0: [3 3 3 4 4 9 3 5 3 6 3 3 4 4 9 4 2 5 3 4 6 3 7 8 4 3 3 4 8 4 2 3]
1: [5 6 4 5 4 3 6 4 6 4 3 5 4 4 3 4 5 3 4 5 3 5 4 3 3 5 8 4 5 4 6 5]
2: [4 4 4 3 9 5 3 9 3 4 4 5 3 5 3 3 4 3 4 2 5 3 6 3 9 3 3 2 4 7 3 4]
3: [3 4 3 3 3 8 3 4 3 7 6 4 6 5 7 8 4 4 7 3 8 3 3 4 6 3 3 7 4 4 3 4]
4: [4 3 4 3 7 3 4 4 5 3 5 5 6 5 4 4 6 4 3 7 4 6 4 4 5 4 3 5 4 3 4 7]
5: [5 5 5 5 4 4 6 4 5 4 4 4 6 3 4 4 4 4 4 5 3 5 5 4 3 6 6 4 4 4 6 4]
6: [5 4 6 4 4 3 4 3 5 3 5 6 2 5 4 4 4 3 5 5 4 6 3 6 8 4 4 3 6 7 4 5]
7: [6 6 5 5 3 3 4 3 5 3 5 4 3 5 3 3 5 4 4 6 4 6 4 6 6 5 4 3 5 5 5 5]
8: [5 6 5 6 7 4 6 4 5 4 3 4 6 3 4 3 4 4 4 4 3 5 5 3 3 6 7 3 4 4 6 4]
9: [3 3 3 3 3 9 3 5 3 6 5 4 5 5 6 5 3 6 5 3 8 3 5 6 5 3 4 5 4 5 3 3]
10: [6 7 5 5 3 3 4 3 5 3 4 4 3 5 3 3 4 4 5 5 4 5 4 5 5 5 4 3 6 7 5 4]
11: [5 6 5 6 6 4 6 4 5 4 3 4 4 4 4 3 5 4 5 5 3 5 4 4 3 6 7 3 4 4 6 4]
12: [6 6 5 5 3 3 5 3 5 4 5 4 3 5 3 3 5 4 5 5 4 6 4 5 6 5 4 3 5 6 6 5]
13: [5 6 6 5 5 4 6 3 5 4 4 4 5 4 4 4 5 4 5 4 3 5 3 4 3 6 5 4 4 4 6 4]
14: [4 3 4 7 7 4 5 4 4 3 3 2 7 3 9 3 2 3 3 3 3 3 9 5 3 5 6 3 9 3 3 2]
15: [6 2 2 9 2 7 2 3 2 3 3 2 3 8 2 3 2 3 4 7 3 2 4 3 4 2 2 2 4 4 2 2]
16: [4 4 5 3 5 5 6 6 6 3 9 5 3 3 3 4 2 4 2 2 3 5 3 2 4 8 4 3 9 6 5 6]
17: [3 3 3 4 4 5 3 4 3 4 4 7 4 7 5 6 5 3 4 3 8 3 4 9 6 3 3 4 4 5 3 5]
18: [5 5 6 5 3 3 5 3 5 4 5 4 3 5 3 3 4 4 5 6 4 5 5 5 6 5 4 3 5 8 5 4]
19: [5 6 5 5 3 3 4 3 5 4 5 4 3 5 3 3 5 4 5 5 4 6 4 5 6 5 4 3 5 7 5 4]
20: [5 6 6 5 3 3 5 3 5 3 4 4 3 5 3 3 4 4 5 6 4 6 4 5 5 5 5 3 6 7 5 4]
21: [3 2 9 3 3 5 3 9 4 6 5 3 5 4 6 5 3 5 7 4 4 3 4 3 5 2 3 7 4 4 3 7]
22: [5 5 6 4 5 4 6 4 5 4 3 5 7 3 4 4 3 4 4 4 3 5 4 3 3 6 7 4 4 4 6 5]
23: [3 4 3 4 4 9 3 6 3 8 4 4 5 5 7 5 4 5 5 4 8 3 4 5 4 3 3 6 4 4 3 3]
24: [4 6 6 4 4 4 5 4 6 3 4 3 4 5 3 3 4 6 5 4 3 6 4 4 3 6 6 5 6 4 5 4]
25: [4 4 4 4 5 3 4 4 6 4 4 5 6 4 3 5 5 5 3 5 4 6 4 5 4 4 4 5 4 3 5 8]
26: [5 5 3 3 5 4 7 5 5 4 4 7 9 3 4 4 3 3 2 3 4 5 3 3 3 5 9 4 4 3 6 5]
27: [5 6 4 5 4 3 6 4 8 3 4 4 3 4 5 4 6 6 3 6 3 5 3 4 3 5 4 4 4 4 6 5]
28: [4 4 4 4 5 3 5 4 5 3 8 3 5 4 3 5 6 4 4 4 4 5 3 5 7 4 4 4 4 5 6 7]
29: [4 4 4 4 6 3 5 5 6 4 6 5 7 5 5 6 4 3 4 4 4 6 4 3 4 5 4 4 3 3 5 6]
30: [6 8 6 6 3 3 5 4 5 3 3 4 3 5 3 3 5 3 5 4 4 5 4 4 5 5 5 3 5 8 5 4]
31: [3 3 3 4 3 6 3 6 3 7 4 4 4 6 4 7 4 8 4 4 7 3 4 8 6 3 3 7 4 4 3 3]
32: [5 3 3 3 3 4 5 4 8 3 4 6 3 5 4 5 9 3 3 5 3 7 5 4 4 4 3 5 4 3 5 7]
33: [6 5 4 5 3 3 5 3 5 3 5 3 2 8 3 4 4 5 4 8 3 5 3 6 5 4 4 3 6 7 5 5]
34: [4 4 9 2 4 3 3 6 4 3 9 2 3 8 3 2 2 3 4 5 4 5 2 2 8 5 2 3 8 3 3 3]
35: [4 4 4 4 3 3 5 4 6 3 4 5 5 4 4 4 6 5 4 6 4 6 5 5 4 5 5 5 4 4 5 6]
36: [4 3 4 4 5 3 4 5 5 4 6 4 4 5 3 5 8 5 4 5 4 5 4 4 5 4 4 4 4 4 5 7]
37: [6 6 7 4 3 3 5 3 5 4 4 4 3 5 3 3 5 4 5 5 4 6 4 5 5 5 5 3 4 6 5 6]
38: [6 6 5 5 4 3 5 3 5 3 4 4 3 5 3 3 6 4 5 6 4 5 4 5 4 5 5 3 6 6 6 4]
39: [3 3 5 4 5 3 3 4 3 4 9 4 3 6 3 4 5 4 4 7 3 4 4 5 6 4 4 5 4 5 4 6]
40: [4 4 3 3 4 8 3 5 3 7 5 4 4 6 5 7 3 4 4 3 9 3 4 5 6 3 3 4 4 4 3 5]
41: [4 3 4 4 4 4 5 5 6 4 5 4 6 4 3 5 4 5 4 4 4 6 5 4 4 5 4 6 4 4 6 6]
42: [3 3 4 3 4 5 3 5 3 5 4 9 4 6 5 9 6 3 3 4 5 3 4 5 7 3 4 8 3 4 3 4]
43: [5 5 7 6 3 3 4 3 5 3 3 2 3 4 3 3 7 3 3 9 4 5 3 4 4 6 4 3 8 9 4 3]
44: [4 4 4 4 4 3 5 4 6 3 6 4 7 4 3 5 5 4 4 6 4 6 4 4 5 4 4 4 4 4 6 7]
45: [7 6 3 9 2 4 6 4 5 4 3 2 6 3 5 2 3 5 8 3 3 4 7 3 3 9 6 3 3 3 4 4]
46: [3 3 5 3 5 3 4 3 5 4 6 3 4 4 3 6 9 4 4 3 4 5 7 4 6 3 3 3 3 3 4 9]
47: [3 3 3 3 9 4 3 4 4 4 7 5 4 5 3 6 4 4 5 4 6 4 4 4 9 3 3 4 4 4 3 5]
48: [5 8 5 6 8 4 6 3 4 4 4 5 4 3 4 4 4 4 6 4 4 4 4 3 3 6 6 3 4 4 5 3]
49: [4 8 4 4 4 3 6 9 5 3 3 8 5 4 3 3 3 3 3 3 3 6 9 3 3 3 5 3 3 5 5 7]
50: [6 5 5 6 4 4 6 4 5 4 4 4 5 3 4 4 5 4 4 5 3 5 5 3 3 6 6 4 4 4 6 4]
51: [6 5 8 5 3 3 4 5 4 3 5 4 2 6 4 3 3 3 3 4 6 5 5 8 6 4 3 3 7 5 4 3]
52: [3 3 2 4 4 4 2 8 3 8 2 3 3 3 3 9 3 9 5 3 6 2 4 9 3 2 2 9 3 3 2 2]
53: [3 4 3 4 4 9 3 5 3 9 4 4 5 5 6 5 3 5 4 4 8 3 5 5 4 3 4 5 4 4 3 3]
54: [4 5 6 4 2 3 4 3 4 3 5 4 3 9 6 3 7 7 9 5 3 5 3 4 5 5 4 2 4 3 4 4]
55: [4 3 3 4 4 3 5 5 6 3 7 5 5 4 3 4 7 4 3 5 4 5 5 3 5 5 3 3 6 4 6 7]
56: [3 4 3 2 2 3 4 3 9 3 5 7 5 5 3 3 7 8 3 3 3 4 3 7 5 5 5 4 4 6 5 9]
57: [3 4 3 3 3 6 3 4 3 7 6 5 5 5 5 5 6 7 3 5 6 3 5 8 7 3 3 6 3 3 3 4]
58: [5 4 4 5 3 3 5 4 6 4 5 4 5 5 3 4 6 4 4 5 4 6 4 4 5 5 4 4 4 4 6 5]
59: [3 4 3 3 3 7 3 5 3 6 6 5 5 6 6 6 4 5 4 4 6 3 4 5 6 3 3 6 4 5 3 4]
60: [3 3 3 4 3 9 3 5 3 5 5 3 5 5 9 7 4 4 4 5 9 3 4 5 5 3 3 7 4 4 3 4]
61: [5 4 4 4 4 4 5 4 5 3 6 5 6 5 4 6 7 4 4 5 3 6 4 3 5 4 4 4 4 4 5 6]
62: [6 5 5 4 9 4 8 3 5 4 3 5 5 3 4 4 4 4 3 5 3 4 6 3 3 6 6 4 3 4 6 4]
63: [3 3 3 3 4 8 3 7 3 9 5 3 4 7 7 7 3 3 3 3 9 3 3 5 5 4 4 3 4 3 3 6]
64: [6 6 5 6 6 4 6 4 5 4 3 4 4 3 4 3 5 4 4 4 3 5 5 4 3 6 6 3 4 4 5 4]
65: [5 6 4 5 6 4 6 4 5 4 3 4 5 3 4 3 4 4 4 4 3 5 4 4 3 6 7 4 4 4 5 4]
66: [3 3 4 2 9 5 3 8 4 5 9 3 5 5 3 3 2 3 3 3 4 4 2 2 9 3 2 4 5 2 3 3]
67: [5 5 6 5 4 3 4 3 5 3 5 4 3 6 3 3 6 4 5 5 4 5 3 6 6 5 4 3 6 7 5 4]
68: [4 4 3 4 4 3 5 5 5 3 6 5 6 4 3 5 6 4 5 4 4 6 5 3 5 4 4 4 3 3 5 7]
69: [6 6 5 5 3 3 5 3 5 3 4 4 3 5 3 3 6 4 5 6 4 6 4 5 5 5 4 3 6 6 5 4]
70: [6 4 5 5 4 3 4 3 5 4 3 9 4 4 4 3 4 7 4 3 3 4 3 4 3 5 5 4 4 4 5 6]
71: [5 5 4 5 4 4 6 5 6 4 4 4 5 4 4 4 5 4 4 4 3 6 5 4 4 6 6 4 4 4 6 6]
72: [5 5 5 5 5 5 7 6 6 4 4 5 5 3 3 4 3 5 3 3 3 5 4 3 3 7 7 4 5 4 6 4]
73: [4 6 4 7 5 4 6 6 5 3 3 5 5 3 4 4 4 5 4 5 3 5 4 3 3 6 6 3 5 4 5 4]
74: [3 4 4 3 3 7 3 7 4 6 6 4 6 6 4 6 5 4 6 4 7 3 5 3 6 3 3 4 4 4 4 4]
75: [5 4 4 4 4 3 5 4 6 3 5 5 5 5 3 5 6 4 4 5 4 6 4 4 5 5 4 4 4 4 6 6]
76: [4 5 5 5 6 5 7 6 6 4 4 4 4 3 3 4 3 4 4 3 3 5 4 3 3 7 8 4 5 4 6 4]
77: [5 5 5 5 8 4 7 5 5 4 3 4 7 3 4 4 3 4 4 4 3 5 5 3 3 6 7 4 4 4 6 4]
78: [3 4 3 4 3 9 3 5 3 6 5 4 6 6 5 6 4 4 5 4 8 3 4 5 5 3 3 5 4 4 3 3]
79: [4 3 9 2 3 3 3 3 4 3 4 3 5 3 5 4 3 2 7 4 3 5 2 2 3 3 3 4 3 3 3 9]
80: [3 3 4 4 4 6 3 7 3 9 5 4 4 5 5 8 3 6 4 5 7 3 4 5 5 3 3 6 4 4 3 3]
81: [2 3 5 4 2 7 2 3 2 9 3 3 3 3 9 6 3 3 5 2 5 2 4 8 3 3 3 9 8 3 2 2]
82: [3 3 4 3 3 8 3 3 3 5 6 3 6 7 3 5 9 6 4 3 7 3 6 5 7 3 4 5 3 4 3 3]
83: [3 3 3 4 3 8 3 5 3 7 5 5 5 6 5 7 3 5 4 3 6 3 5 5 6 3 3 7 3 4 3 3]
84: [5 3 4 6 4 3 4 3 4 3 3 2 3 4 8 2 3 3 3 5 3 3 7 8 7 4 4 3 9 4 3 2]
85: [5 4 5 4 3 3 5 6 5 4 5 5 6 4 3 4 5 4 4 4 4 6 4 4 4 5 4 4 4 4 6 6]
86: [4 4 4 4 5 3 5 5 6 3 6 5 7 4 3 5 6 4 4 5 4 6 4 3 5 4 3 4 4 4 6 7]
87: [3 2 3 3 3 6 3 5 3 8 6 4 4 5 7 9 2 4 5 3 9 3 4 6 4 3 3 5 6 3 2 3]
88: [6 6 6 5 6 4 6 4 5 4 3 5 5 3 5 3 4 3 5 5 3 5 4 3 3 6 6 3 4 4 5 4]
89: [4 4 3 4 4 3 4 7 6 3 9 4 5 5 3 5 6 5 4 3 5 6 4 3 4 5 3 3 4 3 5 5]
90: [4 3 5 4 5 3 7 4 6 3 3 8 5 3 5 6 4 3 4 4 3 5 4 4 3 5 9 4 4 3 5 4]
91: [5 7 5 6 6 4 7 4 5 3 3 4 4 3 4 3 5 4 4 4 3 4 4 4 3 6 7 3 4 5 6 3]
92: [4 4 5 4 3 3 5 3 6 4 5 3 5 4 3 4 7 5 4 5 4 6 5 4 4 5 5 4 4 4 5 6]
93: [6 3 4 8 4 4 6 3 7 3 2 5 5 4 3 2 3 8 5 2 3 4 2 5 3 7 9 3 5 6 5 3]
94: [5 5 4 4 5 4 7 3 6 3 3 8 4 3 4 6 6 3 3 4 3 5 6 4 3 5 7 4 4 4 6 5]
95: [6 7 3 4 3 3 4 4 4 3 8 4 3 6 4 3 4 2 4 4 5 6 3 7 7 4 4 5 5 5 5 4]
96: [6 6 5 5 4 4 6 3 6 4 3 4 5 4 4 3 5 4 4 5 4 6 5 4 3 6 6 4 4 4 6 5]
97: [3 4 3 4 4 6 3 5 4 5 7 4 6 6 4 6 5 4 4 4 6 3 4 5 8 3 3 4 4 4 3 4]
98: [5 5 5 4 4 3 4 3 5 3 5 4 3 6 4 4 4 4 6 5 4 6 3 5 6 5 4 3 5 8 5 5]
99: [3 3 5 2 3 3 4 2 3 4 3 3 3 3 2 3 9 4 2 2 3 3 9 3 3 3 4 4 2 3 3 4]

[4 6 5 3 5 3 6 3 6 4 4 7 5 3 3 4 8 3 3 6 4 4 8 3 3 5 5 5 3 4 5 4] 94 35
[3 3 3 3 3 2 3 4 7 3 3 3 3 2 9 3 3 9 3 5 3 4 2 3 3 4 2 5 3 2 4 2] 27 35
[5 5 4 3 4 3 5 4 6 4 4 5 5 4 3 5 5 4 4 5 4 6 5 4 4 4 4 4 4 3 5 9] 25 75
[4 5 4 3 7 3 5 6 6 3 7 5 6 5 4 4 4 3 4 4 4 6 4 5 4 4 4 4 3 4 6 6] 29 86
[4 4 4 5 4 3 5 4 6 4 5 4 6 4 3 5 5 4 4 6 4 6 4 4 5 5 4 4 4 4 6 7] 44 75
[4 3 3 3 9 6 3 4 4 4 6 4 4 6 4 6 4 4 5 4 6 4 4 4 8 3 3 4 4 4 4 5] 47 97
[4 2 3 4 4 2 3 7 4 4 2 3 3 3 2 9 5 9 9 3 3 4 5 5 4 4 3 6 3 3 3 2] 52 31
[6 4 5 4 7 4 6 3 4 4 3 3 5 3 4 4 5 4 4 3 3 5 9 3 3 7 6 5 3 3 5 5] 62 64
[5 7 4 4 5 3 6 3 4 3 4 4 5 3 4 5 4 4 9 3 3 5 3 3 3 7 4 6 6 3 6 5] 13 48
[3 3 3 3 3 8 3 6 3 7 4 6 4 5 8 4 3 9 4 3 6 3 4 9 4 3 3 4 4 6 3 3] 9 31
[4 9 6 5 6 4 6 3 4 4 4 3 7 3 5 5 4 4 6 3 3 5 3 3 3 6 5 4 4 4 6 3] 13 48
[6 5 5 7 5 4 6 3 6 3 3 4 4 4 3 3 4 5 5 4 3 5 3 4 3 6 8 4 5 4 6 4] 11 65
[9 3 5 9 4 3 4 9 3 3 3 6 3 3 2 3 3 3 3 6 3 3 5 9 3 3 4 2 3 5 4 3] 51 64
[3 3 3 4 3 7 3 5 3 9 4 4 4 4 9 5 3 7 5 3 7 3 4 7 4 3 3 7 4 4 3 3] 23 53
[4 4 6 4 5 3 6 4 6 3 3 8 4 3 4 5 6 3 4 4 3 5 4 4 3 5 9 4 4 3 5 4] 90 94
[5 5 4 5 7 4 7 4 4 4 3 4 8 3 5 4 3 4 4 3 3 5 6 3 3 6 7 4 4 4 6 4] 77 8
[3 3 3 3 3 9 3 6 3 9 3 3 3 4 5 6 3 4 4 3 7 3 8 5 4 3 3 6 3 5 3 3] 53 23
[2 2 4 2 3 3 3 9 3 9 3 2 2 2 3 5 8 2 2 3 9 2 8 2 3 2 2 9 2 8 3 2] 80 74
[3 4 3 3 3 9 3 6 3 6 6 6 8 7 4 6 4 3 3 3 9 3 3 4 5 3 4 5 4 4 3 4] 78 40
[6 5 4 4 9 3 6 4 4 4 3 6 4 3 4 4 4 3 3 3 3 4 9 3 3 7 6 5 3 4 6 3] 62 77
[4 3 9 3 3 3 5 6 4 2 3 3 5 2 9 5 3 3 5 3 2 4 3 2 3 3 5 6 3 3 3 4] 79 21
[5 5 5 6 6 4 6 4 5 4 3 4 6 3 4 3 4 4 4 4 3 5 5 3 3 6 7 4 4 4 6 4] 8 65
[6 6 5 6 4 4 6 4 5 4 3 4 5 3 4 4 5 4 4 4 3 5 4 3 3 6 6 3 4 4 6 4] 50 64
[5 4 6 4 3 4 4 3 4 3 5 3 3 5 5 3 4 3 7 4 4 6 3 4 5 6 6 3 7 9 4 4] 98 20
[5 3 4 7 8 4 6 4 5 3 3 2 6 3 8 3 3 4 3 4 3 4 9 6 3 5 7 3 9 3 4 3] 14 84
[4 3 3 4 9 5 3 4 4 4 7 4 5 6 4 5 5 4 4 4 6 4 4 4 8 3 3 4 4 4 4 5] 47 97
[6 8 6 7 3 3 5 3 6 4 4 3 3 5 4 3 4 4 5 4 4 5 5 4 5 6 4 3 4 7 5 4] 30 10
[5 4 6 2 3 3 3 9 4 2 9 2 2 7 3 2 2 3 6 3 3 6 2 2 9 4 2 3 4 3 3 3] 34 66
[2 3 3 3 4 5 2 9 3 3 3 6 3 4 9 8 5 2 2 5 9 2 5 4 3 2 2 9 5 2 2 2] 60 42
[6 6 5 5 4 4 6 4 5 4 4 5 5 3 4 4 6 4 4 5 3 5 6 3 3 6 5 4 3 4 6 4] 50 5
[4 4 4 4 5 3 5 4 5 3 6 4 5 5 3 5 6 4 4 5 4 6 4 4 5 4 4 4 4 4 5 6] 75 61
[3 4 9 3 5 3 6 2 4 4 3 4 3 3 3 4 9 4 4 3 3 4 9 3 3 5 7 3 3 3 4 4] 99 92
[3 3 4 2 6 4 3 3 5 3 3 9 7 7 5 3 5 3 2 9 5 5 7 3 4 4 3 7 5 3 3 5] 4 35
[4 4 4 4 5 3 4 4 5 3 6 5 4 5 3 4 6 5 4 5 4 6 4 4 5 5 4 5 5 4 5 6] 75 36
[6 6 5 3 3 3 4 3 5 3 5 5 3 5 3 4 7 4 3 8 4 6 5 7 6 4 4 3 3 4 5 5] 7 69
[5 4 9 7 3 3 4 3 5 3 5 4 3 6 3 3 6 3 5 4 5 5 3 5 5 4 3 3 8 7 5 4] 67 20
[7 5 5 6 4 3 6 5 5 4 4 4 5 3 4 5 4 4 5 6 4 5 4 3 3 5 6 4 4 4 5 4] 50 5
[5 6 4 6 6 5 6 3 6 3 3 5 3 3 3 5 6 2 3 5 3 5 9 2 3 4 5 3 3 3 5 6] 94 64
[5 9 6 4 3 2 4 9 3 3 3 5 2 4 3 2 3 2 4 2 3 4 6 3 7 3 4 2 5 9 4 3] 30 10
[5 5 3 4 5 4 6 4 6 4 4 4 4 4 4 6 5 5 4 6 3 5 4 4 3 5 6 3 4 4 6 5] 71 5
[4 4 4 4 5 3 4 4 5 3 5 4 5 5 3 5 6 5 4 5 4 6 4 4 5 4 4 4 4 4 5 6] 75 36
[4 4 6 4 4 3 5 4 6 5 3 3 3 4 3 4 5 4 6 5 4 5 6 4 5 6 4 4 4 8 6 3] 18 19
[6 5 5 5 4 4 6 6 4 4 3 6 6 3 3 3 4 4 4 3 3 5 6 5 3 6 7 4 4 4 6 4] 5 22
[3 3 3 3 6 5 3 5 3 5 8 5 5 7 4 5 5 4 4 6 5 3 5 4 7 3 3 5 3 4 4 5] 97 39
[5 3 4 5 3 3 6 4 6 3 4 5 5 3 4 6 4 8 5 7 4 5 5 3 4 5 4 4 5 3 5 3] 35 5
[4 5 4 4 4 3 4 3 4 4 7 4 5 4 3 5 5 7 9 4 4 5 3 5 5 4 4 4 4 3 4 7] 68 28
[7 5 6 5 6 5 6 3 4 3 2 8 5 3 6 4 4 3 6 2 3 4 3 3 3 6 9 3 4 5 5 3] 88 90
[3 4 3 3 3 8 3 4 3 6 5 4 4 5 7 5 3 7 4 4 7 3 4 7 5 3 3 6 4 5 3 3] 9 59
[7 7 5 7 7 3 6 3 4 4 4 4 4 4 5 6 4 3 6 3 3 4 4 3 4 7 4 4 3 4 7 3] 48 13
[3 3 3 3 9 6 3 4 4 5 5 5 5 7 4 5 4 4 4 5 6 4 5 4 8 3 3 5 4 4 3 5] 47 97
[4 5 6 4 4 3 4 3 5 3 4 2 5 3 2 3 7 3 3 9 3 5 3 3 3 6 4 3 6 8 4 3] 43 38
[3 3 4 3 9 4 3 5 5 4 9 5 3 3 6 5 6 5 3 4 5 4 3 4 8 3 3 6 3 3 4 5] 47 28
[4 3 3 3 9 5 3 4 3 4 7 4 4 6 4 5 4 4 4 4 6 3 4 4 8 3 3 4 4 4 4 5] 47 97
[6 7 6 6 4 4 6 5 7 3 4 4 4 3 7 3 5 5 3 4 3 6 3 4 3 6 4 4 3 3 6 4] 27 13
[3 4 6 3 3 2 2 2 4 2 3 2 2 3 2 2 4 2 2 9 3 4 2 3 3 4 3 2 6 9 3 2] 43 20
[9 3 3 9 3 3 4 3 4 3 4 3 2 8 3 3 3 3 5 8 3 4 3 4 5 4 3 2 8 9 3 3] 33 10
[5 5 6 6 3 3 5 3 4 3 4 4 3 7 4 4 5 3 6 5 5 4 3 7 6 4 3 3 5 8 5 4] 67 98
[4 4 6 3 4 3 4 3 5 3 5 7 2 4 4 5 6 3 4 4 4 6 3 8 6 4 6 4 7 5 4 4] 6 67
[4 3 4 3 9 5 3 5 4 4 6 4 4 5 3 5 4 4 4 4 6 4 4 4 8 3 3 3 4 4 4 5] 47 97
[9 4 3 5 9 3 5 4 3 4 3 7 3 4 4 6 3 3 4 3 2 4 9 3 4 7 4 5 2 3 8 3] 62 64
[4 4 4 4 3 3 4 5 6 3 4 7 5 6 3 4 5 4 2 6 3 6 6 3 3 4 4 9 4 4 4 5] 35 41
[3 3 3 4 4 5 3 4 3 5 4 5 4 6 9 6 5 3 4 4 6 3 4 9 6 3 3 5 3 5 3 5] 17 59
[4 4 5 3 4 3 4 3 5 3 6 4 4 6 5 3 9 8 4 5 4 6 4 4 5 4 3 3 3 2 4 9] 36 92
[6 6 5 6 6 4 6 4 5 3 3 4 4 3 4 3 5 4 4 4 3 5 5 4 3 6 7 3 4 4 5 4] 64 11
[6 6 5 5 4 3 4 3 5 4 4 3 3 5 4 3 4 4 4 6 4 5 4 6 7 4 4 3 7 5 4 5] 7 10
[4 5 4 5 3 3 4 4 7 4 4 4 4 4 2 5 5 4 8 5 3 5 4 3 3 4 7 4 7 4 5 7] 1 24
[3 9 7 3 4 4 5 2 3 3 4 2 7 3 6 8 4 3 9 2 4 4 2 3 3 5 3 5 4 4 6 3] 13 48
[5 8 4 4 4 7 8 3 7 3 3 7 3 3 3 6 4 2 2 3 3 4 9 2 3 5 5 4 3 4 7 7] 94 71
[2 2 3 4 3 5 3 9 3 9 9 5 3 5 3 6 4 6 4 3 4 3 4 6 4 3 4 5 3 5 3 3] 80 59
[5 5 4 5 4 4 6 4 5 4 4 5 6 3 4 4 4 4 4 4 3 6 5 4 3 5 6 4 4 4 6 5] 5 71
[3 4 4 4 3 8 3 5 3 6 5 3 6 5 4 5 4 5 3 6 8 3 4 5 5 3 3 6 4 6 3 3] 78 59
[4 4 8 4 4 4 6 4 6 5 3 2 2 3 3 3 3 3 7 4 4 4 8 4 4 6 4 3 3 9 7 3] 18 20
[6 3 3 6 3 3 4 5 4 3 6 3 7 5 3 3 3 3 9 8 3 6 3 3 3 5 3 5 4 3 4 9] 44 68
[3 3 6 4 9 4 4 9 5 3 9 4 4 4 3 5 5 4 3 3 4 4 3 3 3 4 3 5 6 4 4 5] 89 36
[5 2 2 2 8 4 4 5 6 4 3 3 3 4 9 8 4 4 7 5 7 3 4 3 9 3 2 2 4 2 3 2] 47 97
[3 4 3 4 3 7 3 5 3 6 5 5 5 6 5 6 5 5 4 4 7 3 4 5 6 3 3 5 4 4 3 4] 59 78
[6 6 5 6 9 4 7 4 4 4 3 4 5 3 4 3 4 4 4 4 3 4 5 3 3 6 7 3 4 4 5 3] 8 77
[3 3 3 3 5 6 3 5 2 9 5 6 3 5 6 9 3 4 4 3 4 3 7 5 5 3 3 9 2 4 3 3] 83 80
[3 2 3 3 3 5 3 6 3 7 6 4 4 6 6 9 3 4 5 3 9 3 4 6 5 3 3 4 5 3 3 3] 87 40
[3 5 3 3 2 3 2 5 3 8 4 3 3 8 2 9 3 4 9 4 4 2 4 3 5 2 3 5 9 4 3 6] 74 80
[6 6 5 5 6 4 6 4 5 3 3 4 5 4 4 3 4 5 4 4 3 5 4 4 3 6 7 4 4 4 6 4] 65 11
[5 6 5 5 6 4 6 4 5 3 3 8 4 4 3 3 4 4 3 4 3 5 5 3 3 6 8 6 4 4 4 3] 65 1
[5 3 2 3 4 3 5 9 7 3 5 4 9 4 3 3 5 3 3 3 4 5 5 6 4 3 4 2 2 5 6 6] 85 86
[5 6 3 5 5 4 7 5 5 5 3 4 7 3 5 3 4 4 4 3 4 5 3 3 3 6 7 4 5 4 5 5] 65 22
[4 4 4 4 4 3 5 5 6 3 6 4 7 4 3 5 5 5 4 4 4 6 5 4 4 5 4 5 4 4 6 6] 41 44
[4 3 3 3 9 5 3 4 4 4 6 4 4 6 4 5 4 4 4 4 6 4 4 4 8 3 3 3 4 5 4 6] 47 97
[3 5 4 3 3 9 3 3 3 9 3 4 4 4 7 5 2 5 3 4 8 3 5 9 4 3 3 6 5 3 3 4] 53 23
[6 8 6 6 3 3 4 3 4 3 5 3 3 5 3 3 3 3 6 4 5 5 3 6 6 4 4 3 6 8 5 3] 10 30
[3 3 3 3 3 7 3 5 3 6 6 5 5 5 5 6 4 5 4 4 7 3 4 6 6 3 3 7 4 4 3 4] 59 83
[3 4 4 3 3 7 3 5 3 5 5 5 5 9 7 4 6 8 6 4 6 3 4 4 7 3 3 4 4 3 3 3] 59 74
[5 7 5 7 8 4 6 3 5 3 3 4 5 3 4 3 5 4 4 4 3 4 5 3 3 6 7 3 4 4 6 4] 8 91
[3 3 4 3 3 7 3 5 3 7 5 7 3 4 8 9 3 4 4 3 8 3 4 7 5 3 3 5 5 4 3 4] 87 40
[3 3 7 3 3 5 3 9 3 8 5 3 4 3 9 4 3 8 6 4 4 3 4 4 4 2 3 9 4 3 2 4] 21 80
[2 6 5 3 4 6 3 3 3 9 3 5 4 5 8 5 4 4 3 2 7 3 9 7 4 3 3 5 2 3 3 3] 53 23
[7 5 5 4 5 4 9 3 6 5 3 3 5 2 5 3 3 5 3 4 3 4 9 3 3 7 6 4 2 3 5 4] 62 5
[3 3 2 4 3 3 3 3 3 7 4 5 3 6 2 3 3 6 9 4 4 2 2 4 4 2 3 6 9 4 2 4] 59 31
[5 5 5 5 7 4 7 5 5 4 3 4 8 3 5 4 3 4 4 4 3 5 5 3 3 6 7 4 3 4 6 4] 77 8
[3 3 5 4 6 3 4 3 5 3 7 7 5 3 4 9 9 2 4 3 4 5 3 5 5 3 4 5 7 3 4 4] 61 36
